(in the rows, 128 means zero)
One turn moves each row of this set onto another row. After a few examples, where does it send each row asked below?
nugav: [ 93 136 125 121 123 148 139 128 142 108 153 145 122 156 198 130 148  95
 159 103 128 130 120 138 140 183]
rav: [121 101 135 112 160 108 122 113 144 116 131 171 128 119  64 119 134  90
 188 124 100 122 112 131 129 119]
silaf: [121 108  98 142 107 123 158 163 145 160  85 173 129 121 114  89 135 148
 163 146 110 163 126 143 129 129]
Zalin: [144 164 129 140 182 163 145 125 144 130 157 144 125 163 115 124 122  78
 169 140 118 137 146 124 135 112]
nolu: [138 155 128 148 159 143  86 145 112 147 107 154 110 126 103  99 148 104
 155 164 134 132 165 104 129 116]
kidag: [162 100 139 130 146 172  87 129 100 153 161 124 131 125 112 134 124 109
 165 135 128 122 138 101 127 122]
livod: [114 130  91  97 169 155 154 102 114 142 125 101 119 150 142 145 116 112
 132 120 137 108 160  99 109  97]
pegot: [108 146 122 119 198 103 149 128 128 101 120 151 138 111 127 109 117 158
 113 138 145 107 139 147  92 131]
zele: [160 136 111 144 133 137 149  97 158 140 148 117 154 134 124 120 147 111
 174 117  88 130 164 148 150 178]
vepo: [163 141 117 144 186 114 136 127 122 117 138 154 136 107  83 118 137 163
 132 151 118 133 109 102  92 133]
popet: [ 82 139 138 110  96 120 148 140 118 114 142 129 134 133 160  88 136 123
 105  95 136 143  87 115 107  93]
gudem: [100 155 117 114 134  98 119 131 168 135  78 160 132 123 133 109 116 137
 173 148 108 139 125 150 167  97]
Lafer: [155 114 117 116 164 139 119 138  89 148 143 121 178 117 149 106 126 105
 121 115 144 113 121 121 116  98]
sobat: [118 117 127 133 117 162  91 109 125 129 160 136 104 148 143 156 136  99
 178 126 117 128 148  99 141 179]
rep: [159 136 131 121 125 118 111  95 162 110 138 135 117 100  89 153 117 134
 130 150 109 152 114  90 106 170]
nevom: [118  82 143 124 132 141 175 121 140 134 171 105 116 140 154 115 114 137
 135  77 127 117 121 120 103 102]
Dazaz: [130 112 144 151 115 108 162 123 145 164 131 136 150 139 170 130 109  90
 143  91 116 132 137 129  92 174]
goz: [ 59 138 131 128 140 119 155 106 157  79 146 148 120  96 136 107 126 138
 102 112 134 112 154 139 110 146]
tem: [100 114 146 125  97 125 151 159 140 132  82 114 103 141 112 146 107 148
 130 135 159 152 119 123 159 110]
bazom: [111 110 128 128 197 133 145 130 142 132  75 143 135  86 119 121 163  95
 137 130 126 128 139  96 126 104]
mapo: [106 126 132 111  73 104 142 135 129 121  96 137 128 148 161 126 164 128
 146 107 121 140 110 120 108 186]
Mezo: [103 124 131 133 178 127 147 131 155 116 108  81 104 100 154 107 124 140
  96 103 127 147 117 123 164 122]
Dedo: [147 123 144 148 114 104  90 126 147 114 129 154 103 147 115 108 166 127
 183 130 105 130 137 125 156 172]
Rolo: [ 77 149 118 161 123 121 149 139 122 136 143 124 100 134 130 119  91 118
  99  94 111 167 100 121 128 168]
Bulor: [101 121 101 106 108 122 140 128 115 141 121 134 113 129  74 135 109 126
 164 118 100 138 116 155 110 195]
lolos: [ 95 136 157 124 100 150 140 118 176  95 139 145 102  93 121 143 123 118
 119 134 127 151 137 117  95 179]
tivi: [116 144 111  90 141 145 112 132 106 129 116  95 126 107 125  86 132 139
 117 135 150 122 142 126 137  76]
Gul: [118  90 105 149  84  78 132 127 136 143 107 154 121 145 105 108 108 139
 117 124 124 153 116 111 154 115]
bev: [ 63 154 118 154 114 133 151 136 143 136  93 148 120 123 111 131 147 145
 146 128 119 138 133  94 167  84]
Nitag: [113 128 101 116 143 140 160 136 118 118 150 130 170 130 194  95 153 110
 122  89 136 114 112 145 130 134]

mapo moves to Dedo
Bulor moves to rav
goz moves to lolos
Where do these go?
Dazaz moves to zele
silaf moves to gudem
Nitag moves to nugav

One turn moves each row of this set onto another row. After a few examples, where does it send each row asked below?
Mefiv: [125 115  89 115 103 113 184 179 132 110  57 112 172 126 155 112 126 162
 142 159]
mivib: [157 108 104  77  95  69 167 128 171 106  86 122 151  94 155  69 141 145
  95 148]
rivaz: [109 131 160 114 101 130 174 139 176 123  88 153 171 107 131  87 102 145
 132 198]
tedu: [114  91 132  34 120  99 175 147 127 131  91 117 147 109  76  94 145 144
 117 130]
valen: [147 105 153  86  59  83 156 173 179 149  89 112 162 105 156  72  75 157
 132 142]
gad: [134 122 115  90 150  74 136 157 141 138  98  69 141 101  95 103 109 129
  73 162]
Tad: [172 103 137 100  85 136 178 168 133 102  98 100 137 132  75  90 122 174
 127 174]
suko: [123  76 135  93 121  64 157 169  93 121 114 105 160 131 102 108  64 189
 129 134]
kesi: [164 147 137  98 117  78 156 169 138 135 134 120 172 112  91  73 113 163
  80 150]
pel: [148 108 159  71  87 117 176 192  95 102 112 126 172  94 115  93  98 148
 118 118]
Dotaz: [147  93 122  59 121  86 180 163 148 105  96 111 124 117 153  91 147 167
 127 111]
Kene: [132  91 127  13 115 112 152 142 147 137  95 124 148 115 107 100  62 161
  92 145]
Zodi: [111  89 168 116 102  82 204 115 165 141 117 152 155  95 106  81  88 158
 118 173]
Nik: [157  99  96 132 127 100 162 185 127 105  62 135 158 130 158 109  98 137
 143 149]
lipem: [177  89 150  95 102 140 187 178 129  77 111 120 161 126 102  83  88 162
 122 148]
dume: [169 106 110 148 106  91 168 131 157 139 136 111 184 123 104  62 107 144
  95 156]
Lati: [124 123 104 124 118 115 131 162 137 152  78 104 184 113 135  93  79 111
 170 139]
zokez: [100  57 126 114 120  93 174 136 155 104 100 109 130 150 129 116 117 162
 106 110]
fugut: [118 119 132 101 138  76 134 127 132 137  76 122 154 122 135 115  59 133
  78 193]
lifi: [121 125 135  97 112 121 160 104 169 144 130  90 154  85  85  78  74 186
 130 170]
bul: [140  97 131  89 126  72 177 142 106 134 118  69 121 139 103 107  75 182
 136 128]
Ton: [ 99  77 177 111 104  88 177 177  99 126  87  88 157 122 121 110 117 155
 132 142]
dibad: [125  79 115 118 119 165 175  95 128 138  69 109 169 109 147 117  90 137
 109 135]
pofaz: [150  89 108  93 119 115 184 127 130 113 121  80 139  91 138  88 144 188
 134 106]
zilu: [146  73 111  92 133 153 158  96 121 129  88 139 169 134 151 100  91 119
 111 165]
Viv: [148 136 128  21 115 108 166 144 129 172 108 108 150  99 123 100  71 155
 112 137]
zovo: [156 100 142 162 119 110 184 145 135 157  95 117 142 101 111 102 146 160
 105 159]
kure: [140  87 130 105 133 114 146 115 159 145 133 104 138 126 145 101  49 128
 123  95]
Daru: [143  61  89 101 111 102 163 131 161 139 141  90 156  89 152  79  82 173
 161 144]
Lunap: [118 107 119  80 106 117 131 147 172 162  78  96 172 115 182  97  65 154
 126 124]
kifa: [ 98  75 108  51 128 123 146 137 152 133  93  75 156 122 116 110  73 149
  70 150]
Lev: [132  43 150 146 122 118 164 140 127 154 101 122 131 131 126 113 134 163
 131 158]
Vumub: [155  93 120 116 121 146 154 132 137 134  96 131 136 146 110  90  95  96
 140 176]
gur: [104 131 128  88 112 114 168 179 154 139 115 148 181  91 176 111  81 139
 132 150]
rez: [141 120 116  78 133 135 138  96 126 124 126  72 177 108 137  79  94 113
 118 153]
gaz: [106 131 110  79 111  96 130 130 133 125  81 105 167 145 147  95  96 116
 112 202]
Gof: [133  84 113 104 140 116 127  94 137 135 150  96 157  89 107  89  69 175
 122 139]
nama: [127 135 143  82 104 120 190 121 168 145  65 139 147  97 155  89 134 144
 139 160]
puna: [130 120 104  47 116  96 173 180 155 129 137 118 159 145 140  99 135 158
  94 157]
Goke: [153 150 113  91  92  82 152 175 152 155 103  84 176 110 114  77 106 187
 113 121]
suna: [161 120 127 108 109  85 105 128 139 124 147 122 129 115  99  90  99 149
 115 181]
Gam: [129 140 137 118 122  97 136 113 130 149  71 120 148  72 113 118  66 137
  97 176]
Domu: [122  81 160 125  74 135 134 148 146 116 102 158 155  93 107 110 114 156
 110 169]
gug: [130  92 162 102 109 162 182 171 162 112  91 105 152  88 112  95  89 131
 155 161]
Gikob: [111  93 140 103 107 108 147 122 149 197  84  77 146 114 166 110  85 165
 130 145]
ged: [100  87 127  95 115  82 144 155 115 113 100 122 159  93  59 109  78 168
 102 131]
Fegi: [130  32 119  98 114  85 174 136 143 176 104 116 142  95 152 111 127 161
  98 144]
kaga: [154  87 129 116 140 112 186 185 113 107 103 107 128 109 154 112  88 126
 156 132]

Gikob moves to lifi
bul moves to Tad
Gof moves to kesi
Where do these go?
lipem moves to Nik
puna moves to zokez
Vumub moves to gaz
Zodi moves to valen
gad moves to tedu

